In the rows, 128 means zero.
One turn sends every row of this set to another row. A few are shown first. Where does it send the rows asked after them?
K_428: [121 143 145 155 146 114 135 101 151 142 105 106 167 136 114  97 159 131
 142 124 132 126 116 148 141 147 130 157 121 131  98 110 104 123 105 127
 157 127 154  98 114 123 108 124 100 147  91 122 161 167 153 122  92 123
 122 122 130 132 140 148 116 120  91  99 143 141]
K_765: [122 128 147 153 148 119 139 119 162 154 111 112 149 139 119 110 167 141
 134 136 134 147 143 128 100 112 143 149 142 126 117  97 129 128 141 124
 150 132 139 144 112 122 114 120 116 103  89 149 139 177 126 108  93 103
  91 151 146 121 134 121 116 125 153 109  81 122]
K_815: [ 92 136 113 141 133 124 174 127 172 124  99  93 135 117 111 131 163 139
 120 130 113 127 122 135 130 141 137 140 142 157 137 115 130 117 114 130
 143 103 124 138 144 146 133 132 104 138  93 144 146 167 158  98  92 132
 124 104 135 123 142 118 121  80 140  89 146 146]
K_184: [135 109 145 138 163 120 150 127 161 156 114  99 137 139 116 103 167 159
 118 137 147 145 143 132 119 106 132 140 134 145 130 105 126 122 135 114
 150 130 114 134 117 141 119 108 125 102  98 139 128 178 117 116  86  93
 116 151 156 133 122 120 115 121 150  99  89 116]
K_431: [101 120 140 110 154 125 138 105 162 151 116  74 134 127 129 128 187 137
  96 122 137 127 120 155 135 100 121 141 115 130 113 103 115 129 123 112
 161 103 136 146 162 140 132  79 104 140  94 133 144 154 150 127  93 137
 121 131 128 118 143 141  97  99 120  79 132 157]
K_681: [ 86 133 129 106 129 119 122 117 159 139 123  95 144 128 148 119 188 145
  89 117 123 132 110 155 114  95 121 148 104 130 107 101 120 126 124 120
 166 110 120 147 142 133 118  84 119 130  86 126 149 148 127 115  96 109
 119 118 131 137 141 144 108  89 125  79 119 143]
K_956: [119 119 138 141 142 106 153 104 159 167 117 109 154 107 124 110 171 128
 133 120 165 139 129 106 137 133 121 119 152 137 137 114 134 140  89 128
 173 151 120 138 126 127 123 102 117 111  98 147 136 161 127 105 107 126
 107 156 127 125 170 141 109 120 135 103 118 134]
K_438: [124 132 128 131 121 124 131 114 143 167 126  95 135 117 121  99 160 147
 110 119 136 152 117 152 118 125 117 140 134 140 110 111 130 122 112 145
 109 117 129 113 144 129 129 138 105 129 120 130 130 168 159  97  87 157
 121 112 133 141 124 122  97  52 137 110 126 147]
K_556: [ 92 146 115 143 127 113 165 116 165 129 103 101 142 120 118 118 169 132
 120 110  85 140 129 123 115 136 136 144 131 146 126 122 133 133 126 137
 146 102 123 141 148 133 139 128 103 122  93 137 150 182 162  87  95 113
 122 105 130 126 135 110 119  93 136  91 126 158]
K_125: [154 127 149 131 151 129 141 134 169 159 112  95 140 137 128 110 184 145
 155 141 143 109 122 154 121 122 141 138 103 109  88 120 113 139 113 130
 142 119 140 122 147 107 120 122 125 134 103 128 150 159 132 105  70 115
 100 141 139 104 119 121  98 106 131  98 101 112]
K_957: [151 130 150 134 145 124 149 128 163 164 116  89 136 137 129  90 192 150
 152 129 151 123 136 165 128 143 150 131 118 113 103 130 114 148 104 135
 159 118 135 128 114  92 121 102 112 145 114 120 148 161 142  91  74 112
 102 118 136 113 142 145 100  98 125 104 121 114]
K_982: [133 113 145 147 150 105 153 127 151 158 128  94 148 129 116  98 182 152
 118 112 152 141 145 142 110 130 143 126 142 141 141  97 135 127 123 144
 175 128 124 139 107 116 107  95  96 107 112 153 138 179 123 107  81 120
 115 139 149 117 159 162 116 106 138 115 102 128]
K_721: [118 124 141 127 144 114 140  98 167 166 100 125 162 107 132 102 163 137
 134 132 141 131 128 111 134 123 128 127 138 134 131 113 138 146 103 128
 162 156 111 141 121 126 110 107 130 105  81 143 133 158 132 107 112 110
 103 155 138 135 151 112 118 127 139  89 102 133]
K_116: [123 115 138 136 147 111 147 106 166 174 116 106 155 108 117 111 158 133
 128 128 165 137 125 110 142 133 120 115 148 132 140 111 137 135  89 127
 175 155 120 139 131 136 124 104 123 113  96 145 140 153 128 104 106 132
 115 151 135 124 161 138 115 120 137 100 119 134]
K_414: [123 136 127 134 121 122 139 109 137 160 122  94 133 117 126  94 171 144
 116 116 137 152 123 150 119 125 118 142 139 145 109 113 129 131 112 146
 106 112 128 111 136 118 126 136  97 128 119 131 123 176 164  99  88 150
 112 115 127 142 133 121  88  54 134 110 128 147]
K_837: [ 85 147 134 111 140 131 134 103 167 149  99  91 122 123 147 111 184 132
 105 132 126 125 140 155 132  99 133 149 123 125 112  97 111 138 133 112
 144 107 128 134 130 127 126  77 115 143  82 130 144 154 153 114 108 119
 101 109 122 121 147 131 109 104 126  74 123 145]
K_463: [129 142 134 141 140 106 136 106 151 135 107 110 161 138 132  90 179 131
 131 110 127 127 110 147 137 126 123 163 129 152  94 125 108 135 108 133
 150 125 124  81 116 123 101 122 103 130  92 130 157 186 132 119  89  96
 124 134 114 135 127 145 108 112  94  90 133 140]
K_31: [119 122 138 128 145 108 144 106 166 167 109 124 159 101 137 103 162 138
 127 128 144 134 128 106 133 124 126 126 131 141 130 113 134 144 104 130
 161 155 102 134 124 130 116 101 135 103  88 140 134 155 118 105 110 105
 112 155 137 137 150 118 121 123 138  91  96 131]
K_503: [148 132 149 128 147 125 144 145 155 148 119  99 137 139 136 104 195 144
 150 127 139 121 123 154 121 124 133 136 113 113  97 132 111 132 107 124
 140 117 118 110 130 106 128 122 124 134 106 123 147 158 118  99  69  91
  99 144 138 115 122 130  84 104 138  98 110 104]
K_554: [127 119 159 136 152 124 148 122 165 180 117 104 136 130 101 111 172 149
 126 124 155 135 150 149 125 128 153 128 154 134 147 108 129 108 123 132
 160 141 129 140 107 140 118 102 109 122 101 158 157 176 143 103  89 135
 114 135 153 111 145 154 121 111 154 108 107 130]
K_562: [117 136 138 132 126 126 137 108 133 159 115 104 146 113 125  99 165 154
 122 125 122 146 122 149 116 129 126 144 116 140 108 105 125 126 118 142
 103 115 133 124 135 121 120 137 106 130 110 121 122 165 169 108  91 147
 114 114 145 154 128 104  95  61 135 106 119 147]
K_406: [133 140 136 137 148 117 125 106 173 159 104 110 154 131 119  96 150 132
 127 128 131 119 112 148 144 128 129 160 119 138  93 116 107 124 115 133
 142 135 135  81 134 145 112 123 119 139  91 131 171 170 138 115  93 122
 136 123 121 123 111 139 130 116  98  88 124 141]
K_85: [149 123 156 127 137 122 144 136 166 174 131  96 142 135 123 108 194 155
 146 123 153 124 122 162 125 137 152 132 107 119  98 141 109 131 100 137
 160 127 132 135 128 115 124 104 125 142 116 122 165 158 133  88  70 116
 116 123 138 118 128 153 107  89 135 101 112 117]
K_349: [ 93 134 105 151 128 109 175 134 165 115 111  90 143 113 121 128 167 138
 113 121 112 133 117 128 116 143 132 140 130 163 130 108 131 125 116 140
 150  97 120 134 148 137 131 126 102 128 102 143 139 167 141 100  87 124
 128 106 132 127 149 127 123  76 131  97 137 145]
K_244: [ 84 146 138 123 140 120 128 117 152 137 123  89 133 124 144 121 184 118
  97 109 121 145 126 150 119 113 118 142 131 113 114 101 115 125 123 114
 160 105 129 130 137 124 147  85 101 146  94 132 150 143 133 106 100 119
 105 127 123 118 155 155  92 103 128  92 133 146]
K_409: [104 132 111 133 140 114 169 121 168 132 105  92 137 121 114 112 160 146
 108 115  92 136 126 126 125 133 129 137 121 153 133 120 136 131 123 132
 150 101 111 135 155 145 140 122 110 120  99 129 142 179 157  92  90 112
 140 101 141 132 126 107 121  90 133  86 131 153]
K_976: [126 131 147 148 147 105 149 114 147 150 122 104 156 124 120 107 170 135
 129 113 145 129 117 140 146 139 128 156 109 157  99 124  87 114 103 124
 148 128 130  88 125 148 120 110 116 142 106 116 163 172 134 123  89 111
 145 128 123 140 129 158 119 109  96  95 131 139]
K_825: [116 137 138 132 124 122 141 115 129 158 123 106 139 107 132  99 168 151
 118 118 123 152 126 145 115 131 124 142 116 146 109 111 119 123 118 141
  98 115 121 114 133 125 130 132 111 130 117 118 122 163 158 104  90 139
 120 114 143 156 127 112  95  59 137 108 115 144]

K_503 moves to K_85
K_815 moves to K_556
K_184 moves to K_554
And these:
K_463 moves to K_976
K_562 moves to K_414
K_244 moves to K_681
K_956 moves to K_31

